Each row has a name. After each piece below comes the name of the row it's from, unless a question asks for something else. Each question is about the rows just above it. Places in a row count from 0.

[127 114 135 121 150  50]  zabe
[157 133  82  94 186  94]  meke
[121 150  48  94  86  94]  zafe
[121 127 135 114 106 117]  dezus
[ 89 119 151 134 147 119]  fesu
Where do [121 150  50] appear? | zabe
asked: [121 127 135 114] | dezus
Where do [127 114 135 121] appear? | zabe

[205 140 153 147] -> soguk
[187 156 181 167] -> Nim
[202 143 178 152] -> vunin
[164 131 159 151] -> zurid
[148 172 136 132] -> vuk
[142 146 144 141] -> dem
[202 178 143 136] -> turap
[177 138 160 147] -> Suriz
[208 142 194 150] -> Goted
Row and place where [143 178] starts: | vunin, 1
The row with [178 143 136] is | turap
Where do [202 143 178] appear? | vunin
Where do [140 153 147] appear? | soguk
[148 172 136] begins in row and place | vuk, 0
[208 142] begins in row and place | Goted, 0
The row with [131 159] is | zurid

[128 148 128 131 126]  Mavo
[148 126 131 148 128]  Sep
[128 148 127 131 129]  tovip
[148 128 131 126] begins in row and place | Mavo, 1
Where does [126 131 148 128] start? Give its row and place. | Sep, 1
Row and place where [128 148 128 131] starts: | Mavo, 0
asked: [148 126 131 148 128] | Sep

[155 130 118 123 120 147 134  88 121 120 150 109 108 123 140 112 131 167
 145 134 129 130 131 105] -> dorar
[155 130 118 123 120 147 134  88 121 120 150 109 108 123 140 112 131 167
 145 139 130 143 136 105] -> Pori
[100 117 124 132 127 130 145 117 120 130  94 135 146 126 149 104 145 152
 123 147 131 129 130 124] -> bidi
[117 100 166 125 151 169 140 128 125 106 135 128 107 144  92 142 125 163
 106 113 130 125 102 139] -> ronab
[117 100] begins in row and place | ronab, 0
[108 123 140 112 131 167 145 134] begins in row and place | dorar, 12
Where do [155 130 118 123 120 147 134  88 121 120 150 109 108 123 140 112 131 167
 145 134 129 130 131 105] appear? | dorar
asked: [131 129 130] | bidi

[129 112 182 158 137  94]  Lan
[128 112 182 137 158 100]  ralon
[125 107 189 149 126  88]  sab
[116 108 184 152 117  92]  pomo
Row and place where [112 182 158 137] starts: | Lan, 1
Where do [137 158] appear? | ralon
[116 108 184 152 117] begins in row and place | pomo, 0

[122 138 108 147  61 113 109 166 140 144 167 110 135 124 140 120 157  98
 124 110] -> mema
[122 138 108 147  61 113 109 166 134  98 157 124 135 120 110 167 140 144
 155 168] -> Gorom
[130 105 147 129 111 114 151 143 128 139 136 144 134 145 103 112 142 128
 131 134] -> zum
[140 144 167 110 135 124 140 120 157  98 124 110] is in which row? | mema
[ 98 157 124 135 120 110 167 140 144] is in which row? | Gorom
asked: [122 138 108 147  61 113 109 166 134  98 157 124 135 120 110 167 140 144
 155 168] | Gorom
Row and place where [147 129 111 114 151] starts: | zum, 2
Row and place where [140 144 167 110 135 124 140 120 157  98 124] starts: | mema, 8

